In the data rows, the value 50 means zero.
One hidden rule gives every row of this table a label. Here are some rows, each with its label.
tensor([68, 37, 40, 47, 42, 54, 57, 53, 42, 31, 30, 38, 55, 56, 80, 54, 34, 58, 60, 55, 54, 52, 48,
        78, 67, 63, 51, 47, 51, 39, 61, 27, 46, 40, 62]) h
tensor([69, 34, 20, 50, 76, 54, 71, 47, 33, 30, 26, 76, 63, 59, 26, 56, 48, 36, 68, 30, 38, 59, 64,
        46, 46, 76, 41, 49, 28, 47, 68, 74, 58, 36, 79]) r
tensor([41, 62, 68, 54, 68, 46, 46, 53, 69, 54, 59, 65, 54, 47, 69, 52, 33, 69, 48, 58, 52, 45, 46,
        38, 55, 48, 37, 48, 58, 51, 42, 56, 51, 51, 58]) h
tensor([83, 59, 68, 52, 56, 67, 55, 42, 46, 35, 31, 72, 54, 58, 54, 49, 47, 75, 46, 35, 48, 60, 63,
        77, 45, 54, 56, 46, 44, 53, 63, 53, 56, 40, 82]) z
tensor([58, 41, 52, 60, 77, 40, 43, 36, 63, 31, 33, 98, 66, 57, 42, 62, 54, 58, 53, 44, 50, 54, 69,
        84, 35, 71, 53, 50, 33, 34, 51, 82, 49, 38, 83]) r
tensor([48, 53,  0, 58, 46, 59, 64, 33, 45, 34, 50, 92, 58, 53, 19, 64, 48, 79, 40, 51, 45, 42, 57,
        52, 23, 64, 48, 49, 38, 51, 61, 47, 59, 39, 80]) r
tensor([98, 48,  0, 53, 85, 34, 75, 56, 83, 23, 31, 83, 74, 65, 71, 63, 23, 47, 57, 36, 35, 41, 71,
        48, 24, 62, 40, 56, 39, 40, 53, 84, 71, 42, 99]) r
tensor([11, 39, 81, 34,  0, 68, 27, 21, 12, 26, 82, 87, 42, 38, 28, 47, 99,  0, 82, 45, 38, 77, 42,
        96, 28, 41, 72, 39, 52, 77, 50,  0, 45, 57, 35]) z
tensor([37, 45, 97, 40, 36, 55, 42, 29, 33, 28, 33, 76, 26, 48, 60, 43, 99, 22, 78, 56, 49, 65, 67,
        48, 40, 50, 55, 42, 55, 55, 70, 30, 42, 51, 36]) z
tensor([29, 58, 65, 50, 51, 48, 56, 55, 49, 41, 63, 39, 31, 46, 53, 55, 62, 42, 42, 37, 46, 49, 45,
        43, 54, 48, 46, 53, 48, 55, 54, 45, 62, 46, 63]) h
tensor([35, 76, 63, 46, 47, 44, 57, 59, 52, 90, 46,  0, 24, 40, 87, 42, 54, 64, 40, 58, 58, 41, 32,
        47, 52, 10, 46, 64, 73, 50, 39, 52, 44, 52, 30]) h
tensor([51, 70, 96, 44, 12, 44, 43, 49, 72, 68, 67, 15, 13, 40, 58, 31, 56, 57, 51, 49, 70, 49, 36,
        55, 49, 34, 62, 43, 70, 69, 40, 33, 41, 58, 25]) h
tensor([55, 42, 33, 48, 54, 62, 57, 29, 49, 43, 46, 30, 54, 45,  0, 52, 40, 46, 59, 39, 53, 56, 50,
        59, 49, 65, 51, 58, 46, 55, 58, 34, 54, 52, 90]) r
tensor([74, 41, 23, 56, 54, 57, 67, 48, 56, 52, 26, 57, 73, 59, 31, 59, 45, 30, 43, 52, 39, 41, 65,
        63, 48, 85, 45, 53, 35, 55, 52, 61, 60, 31, 85]) r
tensor([39, 61, 44, 55, 42, 40, 30, 60, 64, 62, 75, 30, 52, 44, 87, 37, 61, 67, 37, 67, 57, 37, 44,
        42, 65, 22, 48, 58, 52, 49, 37, 21, 46, 57,  8]) h
tensor([14, 63, 99, 41, 60, 50, 42, 39, 62, 87, 65, 17, 37, 44, 65, 47, 70, 66, 27, 60, 56, 42, 35,
        28, 53, 34, 51, 45, 61, 51, 33, 17, 44, 59, 13]) h
tensor([99, 50,  0, 51, 71, 61, 72, 45, 24, 47,  2, 94, 81, 62,  0, 75,  8, 52, 47, 36, 43, 53, 72,
        69, 42, 60, 38, 47, 30, 37, 76, 68, 66, 36, 99]) r
tensor([15, 45, 99, 46, 16, 41, 23, 39, 55, 20, 75, 24, 25, 39,  5, 39, 99, 31, 48, 72, 49, 41, 38,
        64, 42, 12, 64, 53, 60, 59, 47, 20, 34, 54, 17]) h
tensor([75, 55, 66, 42, 58, 72, 22, 47, 21, 46, 67, 56, 39, 45, 56, 47, 68, 36, 66, 44, 48, 56, 50,
        55, 44, 32, 60, 54, 45, 50, 49, 57, 43, 49, 35]) z
tensor([28, 54, 99, 43, 68, 39, 52, 60, 58, 73, 71,  0, 37, 50, 82, 50, 34, 68, 33, 65, 55, 37, 58,
        70, 50, 48, 35, 51, 54, 55, 32, 54, 39, 67, 33]) h
tensor([75, 44, 37, 47, 47, 58, 53, 32, 37, 27, 29, 99, 59, 61, 23, 59, 42, 33, 49, 31, 37, 52, 66,
        81, 39, 78, 65, 46, 35, 48, 70, 85, 53, 45, 67]) r
tensor([62, 36,  3, 49, 97, 54, 48, 59, 37, 16, 42, 62, 69, 66, 24, 55, 28, 65, 49, 41, 42, 56, 56,
        56, 60, 77, 47, 53, 40, 39, 65, 70, 59, 45, 82]) r
tensor([57, 53, 36, 56, 86, 66, 83, 56, 64, 63, 16, 56, 48, 63, 79, 60, 23, 74, 57, 43, 44, 39, 59,
        20, 44, 59, 44, 55, 50, 35, 53, 74, 54, 45, 40]) r
tensor([18, 64, 87, 44, 64, 41, 37, 52, 66, 57, 65,  5, 26, 36, 92, 31, 66, 56, 32, 63, 55, 50, 26,
        51, 56,  8, 54, 42, 67, 62, 30, 36, 43, 58,  9]) h
tensor([63, 57, 54, 52, 64, 45, 55, 48, 32, 56, 51, 41, 56, 44, 59, 52, 39, 38, 33, 46, 50, 52, 51,
        46, 58, 52, 55, 50, 61, 50, 54, 51, 52, 48, 53]) h
tensor([55, 45, 61, 48, 83, 30, 53, 60, 49, 81, 50, 20, 54, 48, 32, 39, 28, 33, 54, 51, 47, 39, 42,
        56, 48, 44, 46, 48, 39, 70, 61, 38, 46, 50, 42]) h
tensor([43, 62, 72, 58, 80, 34, 53, 47, 89, 85, 54, 15, 35, 50, 87, 39, 50, 81, 40, 65, 56, 43, 26,
        28, 75, 13, 44, 58, 59, 43, 47, 52, 49, 60, 35]) h
tensor([65, 51, 30, 59, 63, 28, 58, 50, 67, 62, 18, 56, 62, 55, 56, 62, 20, 56, 42, 48, 40, 45, 58,
         5, 55, 60, 40, 51, 59, 38, 54, 70, 57, 50, 59]) r
tensor([60, 61, 35, 50, 61, 58, 43, 51, 56, 70, 70, 37, 32, 52, 74, 45, 80, 54, 56, 72, 61, 38, 43,
        31, 42, 61, 45, 56, 45, 48, 57, 41, 54, 41, 41]) r
tensor([71, 65, 41, 54, 51, 65, 61, 37, 22, 26, 35, 65, 72, 51, 22, 55, 33, 54, 38, 57, 42, 43, 52,
        71, 44, 79, 43, 49, 38, 35, 52, 84, 59, 43, 63]) r
tensor([22, 57, 84, 35, 37, 59, 52, 41, 47, 62, 85, 22, 44, 35, 42, 53, 59, 26, 56, 58, 62, 58, 35,
        51, 66, 26, 65, 47, 68, 72, 42, 29, 40, 56, 12]) h
tensor([39, 75, 33, 43, 50, 25, 52, 58, 76, 52, 39, 58, 37, 55, 83, 54, 51, 61, 45, 66, 54, 47, 59,
        57, 54, 44, 55, 53, 60, 39, 52, 59, 60, 55, 20]) h
tensor([51, 49, 54, 55, 37, 44, 49, 55, 80, 49, 48, 49, 40, 41, 42, 49, 31, 62, 29, 59, 56, 59, 36,
        31, 46, 30, 42, 50, 49, 47, 46, 64, 50, 57, 10]) z
tensor([33, 49, 84, 48, 34, 50, 52, 31, 42, 67, 68, 23, 50, 50, 50, 36, 72, 81, 41, 55, 57, 57, 45,
        56, 72, 42, 50, 50, 59, 50, 52, 28, 48, 50,  8]) h
tensor([76, 43, 39, 45, 74, 60, 83, 50, 37, 32, 22, 53, 68, 55, 36, 60, 28, 52, 42, 44, 46, 49, 64,
        56, 19, 54, 46, 47, 39, 43, 60, 69, 55, 47, 82]) r
tensor([27, 54, 51, 48, 47, 51, 32, 46, 47, 46, 67, 23, 28, 41, 66, 40, 55, 50, 41, 49, 56, 49, 41,
        53, 51, 47, 63, 48, 63, 38, 43, 37, 36, 58, 46]) h
tensor([44, 50, 32, 54, 62, 40, 47, 69, 52, 44, 30, 28, 62, 49, 84, 52, 23, 51, 47, 47, 51, 49, 55,
        35, 49, 41, 39, 50, 48, 42, 53, 68, 66, 47, 84]) h
tensor([17, 64, 60, 62, 53, 38, 59, 69, 67, 94, 58,  2, 42, 48, 97, 46, 42, 66, 50, 62, 72, 28, 33,
        27, 51, 51, 55, 61, 52, 40, 41, 64, 59, 50, 25]) h
tensor([47, 43, 63, 50, 49, 66, 62, 38, 24, 51, 57, 49, 60, 52, 77, 44, 25, 78, 60, 51, 37, 52, 39,
        87, 47, 54, 51, 51, 49, 58, 44, 34, 53, 41, 40]) r
tensor([41, 45, 66, 49, 52, 77, 57, 56, 37, 40, 39, 54, 54, 49, 35, 51, 44, 42, 62, 32, 38, 51, 55,
        49, 25, 67, 54, 58, 44, 39, 48, 57, 58, 43, 99]) r
tensor([26, 51, 50, 49, 16, 37, 61, 49, 75, 56, 34, 30, 55, 41, 80, 47, 62, 43, 54, 47, 52, 35, 51,
        26, 71, 37, 48, 59, 50, 48, 39, 75, 41, 57, 68]) h
tensor([43, 62, 74, 54, 66, 37, 27, 50, 70, 55, 56, 34, 60, 54, 22, 46, 41, 37, 42, 58, 50, 53, 38,
        46, 41, 38, 39, 50, 60, 60, 48, 48, 43, 49, 56]) z
tensor([30, 53, 68, 45, 10, 36, 39, 47, 31, 75, 63, 22, 31, 40, 37, 50, 48, 80, 65, 50, 47, 45, 60,
        40, 55, 36, 53, 47, 52, 51, 47, 30, 41, 48, 38]) h
tensor([55, 60, 58, 55, 56, 42, 59, 66, 78, 65, 53, 75, 48, 59, 36, 49, 56, 57, 49, 47, 69, 44, 47,
        57, 56, 47, 48, 56, 43, 47, 41, 53, 55, 49, 54]) h
tensor([68, 40, 18, 45, 60, 71, 48, 43, 22, 38, 32, 94, 74, 51, 11, 57, 44, 60, 73, 43, 35, 59, 60,
        88, 39, 59, 49, 41, 27, 51, 68, 81, 56, 49, 78]) z
tensor([75, 48, 18, 55, 56, 57, 69, 58, 49, 61, 59, 39, 57, 47, 45, 53, 46, 66, 41, 49, 44, 56, 56,
        46, 38, 58, 50, 48, 46, 39, 53, 37, 54, 51, 72]) z
tensor([79, 39, 85, 45, 26, 69, 41, 31, 18, 24, 61, 92, 61, 54, 35, 54, 27, 12, 46, 44, 38, 66, 48,
        69, 53, 75, 55, 48, 42, 46, 67, 39, 52, 50, 68]) z
tensor([41, 61, 43, 47, 46, 52, 44, 48, 38, 64, 45, 64, 42, 47, 31, 47, 31, 62, 54, 62, 60, 54, 43,
        52, 52, 47, 40, 60, 44, 46, 51, 42, 43, 56, 35]) z
tensor([35, 40, 72, 46, 43, 55, 25, 48, 41, 40, 86, 74, 24, 35, 26, 40, 97, 19, 75, 53, 36, 57, 32,
        78, 46, 53, 71, 41, 55, 61, 51, 14, 49, 62, 39]) z
tensor([48, 55, 65, 50, 39, 35, 35, 42, 78, 50, 83,  0, 55, 50, 48, 61, 87, 80, 49, 35, 60, 45, 34,
        77, 44, 59, 35, 52, 59, 60, 52, 48, 40, 58, 31]) r
tensor([56, 72, 41, 61, 78, 19, 55, 67, 66, 68, 35,  0, 55, 53, 69, 48, 25, 66, 10, 64, 64, 37, 35,
         0, 60, 48, 44, 57, 54, 33, 23, 71, 60, 50, 53]) h
tensor([42, 41, 89, 39,  9, 55, 33, 32, 24, 29, 85, 52, 31, 35, 14, 28, 99,  2, 70, 43, 47, 71, 47,
        68, 54, 54, 57, 40, 52, 63, 50, 25, 34, 54, 28]) z
tensor([ 0, 53, 72, 49, 38, 29, 36, 60, 53, 60, 72,  3, 47, 34, 53, 37, 70, 45, 47, 58, 62, 50, 53,
        34, 64, 42, 45, 54, 63, 50, 46, 39, 47, 55, 12]) h
tensor([53, 60, 81, 51, 62, 43, 56, 45, 30, 43, 47, 67, 29, 38, 47, 47, 48, 57, 50, 47, 64, 45, 43,
        34, 71, 29, 45, 50, 61, 61, 48, 57, 38, 59, 36]) h
tensor([48, 49, 79, 43, 46, 46, 37, 31, 16, 48, 44, 67, 30, 45, 69, 52, 59, 52, 56, 56, 48, 58, 61,
        45, 39, 47, 64, 49, 58, 56, 51, 59, 43, 51, 51]) z
tensor([36, 53, 61, 48, 26, 56, 37, 57, 67, 72, 73, 36, 37, 57, 38, 41, 35, 46, 34, 56, 59, 54, 54,
        39, 43, 48, 60, 49, 54, 39, 52, 44, 50, 51, 66]) z
tensor([49, 52, 48, 52, 66, 45, 62, 60, 47, 52, 75, 63, 33, 44, 88, 46, 34, 71, 43, 54, 55, 49, 43,
        31, 51, 35, 52, 50, 60, 41, 43, 47, 41, 52, 27]) h
tensor([51, 49, 50, 51, 73, 29, 55, 67, 56, 23, 39, 60, 60, 57, 66, 57, 28, 47, 41, 53, 55, 41, 47,
        50, 58, 47, 45, 53, 55, 34, 53, 45, 50, 51, 66]) h
tensor([44, 30, 36, 30,  0, 60, 46, 32,  3,  0, 76, 99, 53, 51,  7, 52, 79, 18, 95, 31, 34, 69, 52,
        94, 32, 86, 60, 35, 46, 71, 70, 17, 46, 42, 50]) z
tensor([66, 49,  7, 58, 60, 54, 52, 54, 63, 63, 34, 17, 63, 51, 67, 53, 44, 78, 30, 46, 58, 44, 42,
        23, 67, 51, 52, 53, 44, 43, 46, 62, 54, 49, 70]) h
tensor([49, 61, 19, 53, 79, 43, 57, 55, 79, 46, 41, 55, 79, 58, 42, 57, 44, 62, 40, 35, 52, 47, 57,
        45, 48, 30, 27, 53, 43, 24, 55, 61, 60, 40, 84]) h
tensor([59, 45, 40, 51, 30, 58, 35, 58, 52, 15, 29, 25, 68, 52, 31, 49, 63, 46, 61, 49, 42, 49, 37,
        59, 33, 52, 57, 50, 51, 57, 58, 48, 45, 52, 41]) r
tensor([57, 40, 43, 50, 28, 58, 40, 17, 10,  8, 60, 99, 64, 64, 13, 53, 48,  9, 72, 25, 41, 55, 80,
        68, 22, 80, 68, 49, 31, 71, 66, 32, 52, 44, 53]) r
tensor([42, 48, 19, 42, 56, 60, 39, 44, 24, 49, 44, 47, 61, 57, 58, 48, 66, 43, 49, 50, 45, 55, 50,
        58, 51, 45, 50, 45, 41, 52, 53, 78, 50, 48, 60]) z
tensor([45, 56, 78, 44, 60, 52, 36, 54, 44, 54, 57, 33, 36, 52, 37, 35, 70, 24, 32, 62, 61, 59, 47,
        77, 74, 41, 59, 47, 57, 52, 45, 39, 44, 56, 24]) h
tensor([32, 53, 34, 54, 70, 35, 59, 66, 87, 80, 41, 13, 42, 47, 96, 47, 28, 45, 33, 56, 49, 53, 50,
        28, 48, 54, 50, 53, 48, 45, 59, 37, 48, 57, 31]) z
tensor([34, 68, 39, 54, 78, 43, 42, 46, 57, 68, 50, 26, 47, 54, 57, 46, 47, 42, 45, 43, 47, 46, 58,
        41, 65, 51, 51, 54, 55, 38, 41, 48, 51, 44, 49]) h
tensor([39, 58, 57, 54, 83, 35, 57, 64, 56, 67, 50, 44, 56, 47, 79, 54, 28, 94, 21, 56, 64, 45, 52,
        42, 62, 52, 49, 61, 47, 44, 39, 82, 60, 48, 52]) h
tensor([43, 45, 99, 43, 35, 77, 35, 41, 51, 28, 48, 47, 54, 31, 52, 51, 83,  7, 79, 50, 42, 61, 38,
        87, 42, 63, 73, 45, 47, 78, 63, 29, 38, 48, 34]) z
tensor([67, 50, 22, 49, 63, 52, 73, 55, 58, 18, 43, 39, 44, 47, 34, 51, 52, 61, 43, 52, 47, 42, 65,
        22, 58, 62, 33, 48, 42, 47, 43, 82, 63, 38, 66]) r
Which label does each new row get?
tensor([39, 48, 25, 51, 54, 74, 42, 53, 42, 43, 49, 75, 41, 52, 82, 50, 22, 59, 70, 49, 43, 49, 56,
        82, 50, 67, 52, 44, 41, 47, 55, 56, 48, 52, 59]) >> r
tensor([44, 37, 57, 44, 37, 48, 27, 39, 22, 47, 61, 88, 34, 48, 32, 42, 56, 38, 76, 55, 42, 57, 56,
        84, 40, 74, 45, 44, 50, 56, 47, 47, 45, 43, 33]) >> r
tensor([76, 50, 16, 60, 61, 47, 63, 53, 50, 61, 26, 46, 47, 57, 91, 67, 31, 48, 39, 38, 41, 54, 65,
        71, 45, 72, 42, 49, 33, 46, 49, 54, 63, 48, 77]) >> r
tensor([66, 50, 25, 51, 38, 61, 68, 55, 39, 31, 40, 84, 68, 64, 35, 61, 20, 48, 51, 41, 49, 44, 66,
        34, 52, 87, 47, 50, 45, 57, 53, 45, 52, 42, 86]) >> r
tensor([46, 78, 69, 53, 74, 30, 55, 58, 72, 66, 46, 31, 37, 43, 60, 48, 32, 64, 39, 65, 66, 39, 34,
        19, 69, 28, 38, 57, 61, 45, 41, 62, 43, 56, 43]) >> h
tensor([53, 39, 29, 51, 38, 56, 57, 50, 56, 39, 46, 81, 53, 52, 51, 49, 48, 28, 51, 48, 43, 56, 63,
        83, 51, 35, 46, 53, 43, 50, 55, 66, 53, 52, 60]) >> z
tensor([ 7, 53, 99, 43,  4, 53,  4, 41, 27, 58, 99,  1, 21, 42, 26, 38, 93, 42, 74, 47, 54, 60, 24,
        80, 50, 40, 46, 43, 63, 64, 60, 24, 37, 63, 13]) >> z
tensor([63, 42,  0, 56, 73, 57, 67, 67, 54, 55, 29, 58, 58, 58, 28, 64, 43, 33, 41, 36, 45, 37, 58,
        50, 61, 74, 48, 44, 45, 40, 47, 71, 61, 46, 60]) >> r
tensor([ 0, 50, 98, 39, 11, 50, 27, 42, 26, 63, 79,  0, 30, 28, 61, 36, 99,  0, 80, 54, 59, 65, 39,
        75, 49, 43, 74, 47, 58, 81, 47, 18, 35, 51, 19]) >> z
tensor([26, 34, 99, 33,  0, 72, 35, 33, 39, 49, 81, 30, 38, 31,  9, 35, 99, 16, 71, 46, 42, 59, 36,
        66, 39, 25, 67, 46, 64, 58, 39, 45, 35, 56, 22]) >> z
tensor([99, 51,  0, 66, 87, 54, 73, 59, 71, 30, 23, 99, 83, 66, 52, 76,  0, 56, 53, 26, 40, 48, 85,
        33, 40, 88, 21, 61, 30, 40, 58, 93, 73, 27, 99]) >> r
tensor([78, 48, 48, 58, 68, 31, 68, 50, 69, 56, 53, 66, 41, 54, 70, 52, 29, 76, 51, 51, 50, 49, 37,
        37, 54, 44, 44, 56, 53, 30, 51, 54, 48, 48, 72]) >> h
tensor([21, 75, 88, 48, 53, 21, 30, 55, 63, 76, 63, 20, 21, 37, 92, 38, 45, 70, 55, 84, 68, 45, 24,
        25, 67, 35, 42, 53, 61, 55, 34, 25, 39, 63, 35]) >> h
tensor([55, 62, 99, 52, 43, 44, 29, 35,  9, 45, 63, 37, 46, 45, 58, 33, 95, 42, 68, 50, 53, 45, 59,
        39, 50, 43, 72, 46, 49, 54, 49, 30, 40, 62, 37]) >> h
tensor([ 1, 40, 42, 42, 34, 66, 46, 26, 25, 29, 79, 63, 40, 45,  2, 48, 59, 31, 73, 42, 48, 57, 53,
        59, 37, 30, 65, 34, 55, 76, 66, 29, 47, 55, 40]) >> z
tensor([62, 42, 11, 60, 44, 51, 57, 47, 48, 37, 31, 69, 67, 53, 61, 60, 23, 46, 50, 40, 49, 55, 70,
        46, 56, 75, 42, 52, 31, 26, 55, 76, 62, 45, 84]) >> r
tensor([38, 35, 89, 37, 10, 76, 21, 32, 47, 30, 43, 99, 52, 54,  0, 41, 84, 20, 77, 36, 30, 56, 53,
        84, 33, 77, 66, 41, 58, 63, 69, 23, 45, 56, 30]) >> r
tensor([56, 55,  0, 55, 95, 38, 66, 62, 74, 70, 54, 34, 63, 53, 78, 55, 64, 74, 27, 54, 58, 53, 49,
        47, 65, 26, 47, 62, 55, 35, 40, 64, 45, 48, 67]) >> h
tensor([74, 58, 42, 49, 76, 57, 70, 61, 72, 52, 31, 42, 66, 51, 46, 56, 11, 87, 54, 42, 47, 41, 68,
        40, 44, 57, 41, 49, 33, 29, 46, 51, 48, 44, 63]) >> r
tensor([63, 47, 39, 62, 73, 58, 75, 57, 47, 56, 27, 71, 63, 54, 17, 60, 40, 46, 48, 45, 42, 53, 66,
        54, 53, 69, 47, 54, 43, 43, 65, 55, 55, 48, 72]) >> r
tensor([30, 38, 77, 46, 14, 56, 62, 43, 44, 41, 50, 68, 52, 49, 22, 39, 80, 64, 61, 43, 52, 60, 46,
        82, 34, 44, 51, 47, 42, 57, 42, 50, 59, 55, 46]) >> z
tensor([12, 55, 75, 48, 34, 52, 31, 42, 56, 54, 84,  0, 37, 46, 38, 39, 78, 50, 72, 71, 62, 51, 33,
        55, 64, 25, 58, 44, 63, 60, 30, 37, 34, 59, 18]) >> h
tensor([69, 52, 38, 65, 73, 30, 85, 69, 78, 82, 39, 37, 58, 52, 85, 53, 56, 62, 42, 56, 65, 36, 58,
        17, 52, 40, 38, 54, 55, 32, 40, 62, 49, 51, 74]) >> h
tensor([37, 50, 51, 47, 24, 71, 50, 39, 21, 45, 76, 53, 36, 53, 35, 42, 88, 37, 60, 63, 51, 64, 58,
        51, 41, 55, 45, 36, 55, 46, 46, 24, 38, 55, 44]) >> z
tensor([34, 41, 41, 41,  7, 63, 37, 22, 20, 37, 53, 56, 34, 47,  4, 42, 71, 35, 54, 56, 40, 65, 54,
        68, 37, 67, 61, 41, 53, 74, 45, 33, 50, 56, 31]) >> z
tensor([32, 52, 33, 53, 52, 55, 37, 60, 46, 49, 42, 56, 37, 44, 70, 61, 46, 24, 43, 54, 55, 60, 54,
        54, 56, 36, 52, 52, 45, 61, 56, 49, 40, 47, 44]) >> z
tensor([54, 60, 23, 52, 49, 56, 66, 70, 79, 42, 24, 32, 45, 60, 60, 52, 29, 99, 44, 51, 52, 50, 59,
        45, 65, 65, 48, 66, 51, 47, 65, 57, 59, 43, 46]) >> h
tensor([54, 28, 58, 55, 13, 73, 29, 32, 11, 19, 40, 99, 54, 55, 19, 53, 51, 35, 68, 30, 31, 62, 65,
        54, 30, 55, 55, 41, 42, 71, 58, 32, 45, 47, 60]) >> z
tensor([71, 70, 26, 53, 59, 38, 81, 59, 76, 64, 56, 44, 77, 59, 82, 62, 40, 69, 53, 44, 52, 44, 48,
        29, 61, 43, 42, 53, 56, 39, 48, 66, 58, 45, 49]) >> h
tensor([40, 27, 66, 36,  0, 71, 52, 31,  6, 12, 53, 92, 50, 56,  1, 59, 68,  3, 68, 49, 40, 61, 62,
        60, 33, 63, 56, 45, 39, 55, 63, 40, 52, 46, 58]) >> z
tensor([81, 50, 19, 61, 67, 44, 60, 57, 55, 27, 30, 67, 71, 59, 63, 58, 18, 50, 61, 24, 42, 49, 65,
        45, 46, 77, 47, 55, 38, 39, 57, 57, 58, 41, 50]) >> r
tensor([48, 44, 99, 48, 60, 42, 57, 61, 54, 57, 65, 79, 51, 51, 51, 42, 64, 40, 46, 40, 59, 56, 42,
        56, 46, 41, 47, 38, 49, 29, 48, 30, 58, 44, 61]) >> z
tensor([62, 43, 48, 52, 36, 57, 25, 43, 33, 26, 39, 17, 48, 53, 31, 50, 55, 39, 76, 49, 46, 54, 52,
        63, 40, 44, 50, 48, 44, 55, 48, 65, 46, 43, 60]) >> z
tensor([85, 33,  4, 58, 64, 71, 59, 53,  0,  2, 35, 99, 78, 62, 11, 67, 19, 37, 63, 30, 39, 52, 70,
        85, 21, 96, 51, 42, 35, 53, 62, 56, 61, 36, 81]) >> r
tensor([23, 46, 62, 49, 61, 52, 46, 42, 67, 54, 37, 76, 44, 44, 74, 52, 77, 51, 47, 47, 53, 63, 33,
        30, 48, 45, 52, 54, 50, 57, 37, 24, 43, 56, 31]) >> z
Which column or columns does the hidden rule look at? Columns are counted from 0, in order:
21 24 25
